(in the rows, 128 means zero)
Each path below is one point turned by a fixed rotation once a step. After each direction that follows a path, write how fast that rotation turns it, in deg/step (0 if it stays still).
Each turn is a multiple of 5 degrees from 10 to 175, or 0.
Each row of a path follows its step; steps can be skipped.
Path 1:
step 0: [130 123 125 138 132 113 141 131 138 135 122 132 123 120 130 133 127 125
 129 117 127 120 122 129 114 122 130 116 138 137 118 129 131 128  97 125
 138 135 129 129 126 120 124 127 140 124 137 122 130 113 125 123 110 126
 138 117 132 131]
step 6: [126 140 123 131 139 133 121 130 140 125 114 148 134 118 133 117 107 131
 132 114 122 117 124 135 125 123 124 122 135 129 112 116 133 121 117 115
 136 142 129 134 127 135 126 141 135 121 135 122 123 127 122 129 124 130
 131 133 128 132]
step 7: [138 130 128 138 137 106 133 115 130 135 126 133 118 121 130 128 114 119
 126 124 115 123 130 135 139 120 128 131 126 106 119 125 122 123 127 129
 134 131 124 116 131 134 131 128 122 108 123 111 119 122 133 113 124 129
 133 137 121 125]
step 12: [131 135 128 123 130 110 126 110 135 129 119 135 126 120 125 129 111 119
 138 132 132 121 114 130 117 116 124 138 128 127 123 129 121 132 111 119
 135 126 131 122 138 133 117 134 131 117 133 107 128 134 128 122 114 137
 139 131 123 126]
step 15: [131 113 135 144 123 109 133 119 127 139 129 146 129 119 139 138 124 132
 122 123 118 123 116 124 135 118 137 117 126 135 135 124 126 121 115 123
 133 122 125 116 123 130 123 132 128 130 135 116 121 124 130 137 122 137
 139 137 122 116]
step 20: [129 123 134 136 131 116 143 134 113 127 116 145 137 119 123 132 116 134
 125 129 108 121 116 121 130 114 114 127 122 130 120 142 129 131 111 119
 130 127 124 114 134 130 125 123 126 124 131 120 132 116 134 130 130 130
 138 126 126 120]
step 21: [135 124 126 138 144 131 130 132 136 141 123 141 140 118 140 131 135 133
 133 119 118 133 132 142 125 127 139 133 121 128 111 127 136 125 119 128
 143 117 124 118 130 131 119 141 137 131 140 121 119 110 120 133 128 136
 128 131 121 125]
Directions:
[131 130 127 129 130 128 130 128 129 131 131 128 127 127 128 130 128 128
 129 125 125 126 130 128 124 130 130 129 132 130 127 131 130 125 131 127
 127 121 133 126 123 124 128 128 128 127 128 127 129 128 128 128 128 127
 125 127 129 130]
135
[126 126 126 127 128 129 131 127 131 124 133 128 127 128 132 130 127 129
 128 129 127 126 132 128 131 127 124 129 123 128 129 126 128 125 127 129
 129 129 131 130 124 129 128 128 125 130 128 125 127 126 126 129 125 125
 132 128 128 133]
45
[131 127 128 130 125 126 130 126 131 131 126 128 125 129 129 129 130 125
 127 127 130 131 129 130 128 129 129 123 127 127 131 129 124 129 127 128
 128 133 129 128 122 124 132 127 128 124 127 128 129 129 128 128 129 131
 131 131 128 128]
95
[128 131 127 130 129 128 128 129 124 123 131 125 130 127 123 130 128 129
 124 131 129 131 129 126 131 129 123 126 128 128 128 134 129 128 130 126
 131 128 126 127 126 126 130 127 130 127 126 126 126 127 129 127 131 127
 127 130 131 128]
120
[123 126 128 126 130 132 125 126 126 131 133 133 126 125 128 131 127 127
 129 129 129 133 127 128 126 130 125 126 129 126 130 126 127 130 125 129
 130 125 128 128 128 126 129 126 126 128 132 130 127 128 127 131 129 127
 126 130 128 127]
60
Path 2:
step 0: [129 138 135 122 125 140 133 116 130 130 111 135 126 143 117 113 118 122
 127 134 117 142 123 135 130 131 113 130 115 121 130 122 135 130 123 120
 140 128 133 119 140 139 115 130 117 134 125 127 114 126 120 130 119 125
 132 122 127 137]
step 5: [130 119 138 128 129 121 120 134 133 129 117 126 120 133 137 122 112 128
 128 135 125 122 124 125 134 129 117 132 130 150 148 129 119 126 134 121
 131 122 127 115 143 143 131 104 125 125 129 134 118 131 138 127 129 134
 132 119 131 124]
step 9: [139 124 128 116 124 136 139 118 125 133 119 137 121 146 119 111 122 124
 128 127 128 139 139 137 129 138 136 143 117 124 136 118 125 141 122 115
 143 128 124 116 131 129 117 123 116 138 133 123 126 124 131 129 130 137
 130 129 135 124]
step 12: [138 119 125 130 121 133 122 130 122 135 114 128 125 140 120 102 120 130
 134 131 143 141 135 131 125 130 121 154 113 127 125 127 129 133 125 117
 135 126 125 134 121 127 122 127 126 134 124 129 119 136 123 128 126 128
 115 126 140 121]
step 21: [134 115 130 123 126 128 124 131 132 141 112 128 131 143 133 111 117 130
 129 124 135 131 128 128 137 129 113 141 127 131 127 133 112 126 122 105
 137 136 118 134 136 138 130 124 128 130 129 120 126 124 108 136 125 124
 123 123 133 129]
step 23: [120 124 122 137 123 139 130 127 117 125 119 135 116 127 130 128 132 126
 124 132 121 136 131 129 137 138 121 143 108 139 137 138 124 118 140 122
 126 118 142 118 131 122 117 130 118 139 130 141 125 125 143 128 125 127
 123 124 137 114]
step 28: [136 129 132 126 122 121 114 124 137 139 117 130 128 136 134 113 129 110
 140 127 119 135 114 121 112 137 125 139 114 137 117 123 128 135 128 131
 135 118 133 133 119 130 121 121 130 137 136 130 122 126 144 132 116 132
 136 126 126 129]
Directions:
[127 127 128 131 125 125 130 132 131 128 128 130 128 129 128 131 127 128
 126 130 129 129 127 129 126 127 131 127 129 132 129 129 130 127 127 128
 128 127 132 130 127 129 124 129 127 130 129 128 131 120 131 127 127 127
 128 129 126 123]
85
[127 128 128 130 131 130 124 128 127 127 127 129 127 128 124 128 125 129
 133 132 132 131 125 128 127 124 128 126 128 130 125 127 127 132 125 125
 130 130 129 130 128 128 126 129 130 128 127 124 131 129 125 125 127 126
 125 124 129 130]
85
[129 131 126 126 127 123 126 128 130 128 126 125 123 128 128 129 128 127
 128 129 129 130 128 129 126 129 123 127 128 128 128 124 132 127 124 128
 133 128 128 128 127 133 129 128 127 132 128 128 129 133 127 131 130 128
 125 130 128 126]
90
[128 129 129 127 128 127 127 131 126 129 125 125 123 131 126 130 132 130
 126 124 129 130 130 128 132 130 131 128 128 127 125 129 128 130 130 127
 130 123 129 128 127 126 128 130 129 124 133 126 127 127 128 130 128 129
 123 127 130 128]
130
[124 125 129 128 130 126 129 127 126 128 127 126 131 130 128 130 130 132
 126 123 129 128 127 124 124 127 127 127 129 129 127 127 124 128 125 129
 124 128 128 128 125 132 125 124 129 129 128 126 129 130 128 128 126 131
 127 130 127 129]
125
[131 130 128 128 126 127 129 132 131 130 124 127 131 128 124 127 131 130
 128 129 131 127 130 131 131 128 128 128 127 126 125 126 127 126 126 130
 123 129 125 128 131 128 125 126 129 130 128 133 132 128 128 127 131 127
 126 125 128 130]
80
[126 128 128 131 129 129 127 132 130 131 128 126 129 132 125 133 129 127
 130 129 127 127 129 132 126 130 127 127 130 126 128 128 129 128 129 131
 132 128 129 125 128 132 125 127 131 124 125 128 126 129 129 130 127 129
 134 125 128 130]
130
Path 3:
step 13: [136 136 141 131 110 119 133 123 129 129 131 121 133 133 131 127 131 143
 124 139 128 132 132 125 128 127 140 126 134 141 115 118 122 113 103 109
 130 138 139 139 132 124 118 127 134 121 122 119 124 122 127 131 122 132
 126 125 124 130]
step 15: [121 129 119 128 128 129 140 126 135 124 130 124 133 129 144 121 146 126
 129 123 141 131 126 121 136 117 129 116 124 133 121 113 135 119 115 118
 113 146 126 121 128 131 113 125 129 129 137 114 134 120 113 120 134 123
 124 127 120 123]
step 21: [130 135 133 129 123 130 111 111 136 132 117 129 124 127 128 130 134 121
 115 126 112 129 124 119 121 132 127 125 128 126 121 117 121 141 144 129
 107 114 131 123 139 127 118 133 138 115 117 123 138 132 135 134 120 137
 132 136 124 127]
step 22: [140 120 136 130 138 124 133 129 140 145 119 131 141 117 134 141 116 120
 126 139 133 139 115 143 122 132 125 123 138 125 135 136 128 113 126 124
 133 133 130 120 116 135 123 132 130 128 124 140 129 137 140 117 126 121
 125 132 136 120]
step 23: [117 139 122 119 117 122 118 136 136 140 121 143 121 131 136 119 127 138
 116 122 116 123 133 117 118 129 142 120 130 136 123 121 124 126 143 112
 131 127 133 131 123 130 133 129 134 116 125 127 123 144 117 123 127 131
 129 141 128 132]
step 27: [137 130 121 112 131 129 126 142 141 134 138 135 120 140 123 127 125 137
 124 140 132 121 123 131 123 131 131 133 125 123 130 130 134 142 108 118
 119 125 128 109 121 127 134 126 132 127 123 123 125 115 140 119 134 113
 119 116 125 119]
step 29: [144 128 147 111 126 129 134 131 132 129 132 121 117 148 130 119 132 140
 125 127 137 120 126 126 136 131 124 143 119 127 125 137 130 121 126 118
 111 123 115 123 139 123 121 132 116 133 122 128 122 128 134 132 144 126
 131 130 128 134]
Directions:
[127 130 128 131 130 128 126 127 128 125 130 127 127 128 125 130 126 125
 129 125 124 126 127 128 131 126 126 122 124 130 129 129 133 128 129 129
 128 129 128 126 129 129 121 131 130 128 131 124 126 127 129 130 130 127
 127 128 128 130]
70
[126 123 129 130 128 126 129 128 127 128 130 127 129 131 126 130 125 126
 124 130 126 128 129 127 129 129 129 128 133 128 126 126 128 131 124 130
 129 127 127 127 132 128 129 128 131 127 128 123 128 126 126 130 126 128
 129 123 129 124]
55
[127 125 130 127 130 128 131 126 127 126 125 126 126 128 128 127 124 128
 128 132 127 123 127 131 128 126 126 127 124 129 130 129 129 127 129 129
 130 127 128 127 130 133 133 128 129 125 127 131 131 128 127 126 131 131
 127 126 131 127]
175
Path 4:
step 1: [138 129 131 121 129 112 143 125 144 128 133 140 116 138 124 125 130 132
 134 133 120 122 136 134 123 135 134 134 130 104 125 124 113 120 123 125
 123 114 130 131 142 128 143 139 118 139 127 120 126 111 130 137 138 128
 137 132 123 140]
step 9: [136 129 113 125 134 121 140 130 141 119 125 143 123 132 132 143 106 136
 119 127 105 127 125 127 124 133 128 122 125 127 119 122 116 125 126 138
 133 117 126 119 128 113 124 130 137 126 152 128 132 118 134 133 135 135
 134 128 119 118]
step 12: [145 128 138 129 131 121 126 123 120 121 120 126 117 126 129 128 129 141
 123 144 118 131 129 145 112 135 133 135 112 109 123 121 130 118 127 120
 131 116 127 141 140 115 141 140 127 144 120 127 130 125 121 141 130 121
 122 136 124 128]
step 19: [144 132 121 130 139 118 133 125 128 123 141 121 129 132 135 125 117 131
 131 137 123 137 133 131 142 142 133 131 133 128 129 136 113 126 131 133
 139 117 125 135 117 136 124 132 123 124 146 140 113 112 124 138 108 132
 134 139 112 121]
step 20: [145 147 124 110 130 132 135 118 135 129 120 139 124 145 138 138 129 148
 123 127 105 133 131 135 127 132 137 136 126 130 130 120 111 126 125 133
 126 121 131 118 132 122 120 140 132 134 128 122 122 134 115 130 135 139
 133 131 119 123]
step 22: [148 118 146 122 137 117 144 128 127 131 112 132 122 138 122 127 121 132
 142 141 119 117 129 140 135 130 129 121 139 109 125 127 132 140 122 132
 130 139 140 138 131 137 131 138 114 141 123 131 129 134 121 131 126 126
 129 123 124 123]
step 26: [134 127 140 116 131 120 125 126 127 110 108 134 127 132 124 125 142 137
 128 148 112 135 130 137 128 118 127 128 122 121 127 127 112 131 122 133
 124 143 126 132 145 135 127 137 141 141 138 130 130 125 118 123 128 133
 123 143 125 117]
Directions:
[129 127 126 130 130 130 130 132 127 130 129 128 130 127 129 126 126 133
 124 128 126 129 124 129 127 127 128 129 128 131 127 128 127 129 130 132
 124 126 128 124 128 126 127 123 127 126 128 130 125 125 126 127 125 134
 128 129 129 128]
70
[132 131 130 127 130 127 128 123 124 126 131 130 128 128 129 125 134 130
 128 127 129 128 131 127 126 127 128 131 130 129 128 125 125 125 130 125
 126 129 126 125 128 131 129 124 127 128 130 129 125 129 128 129 130 126
 128 130 127 126]
55
[130 128 129 130 130 124 128 128 127 130 129 125 128 129 127 126 127 125
 125 128 131 122 128 128 132 131 130 128 130 129 131 129 126 131 129 132
 130 128 130 125 125 132 130 132 126 128 128 129 126 128 126 127 130 125
 127 130 132 130]
125
[129 132 130 125 127 128 127 126 128 128 128 128 128 128 124 129 129 129
 127 128 132 127 129 129 129 125 128 129 124 127 129 128 130 129 131 129
 132 125 128 129 130 125 128 127 128 127 125 133 128 129 121 131 126 129
 129 123 130 125]
175
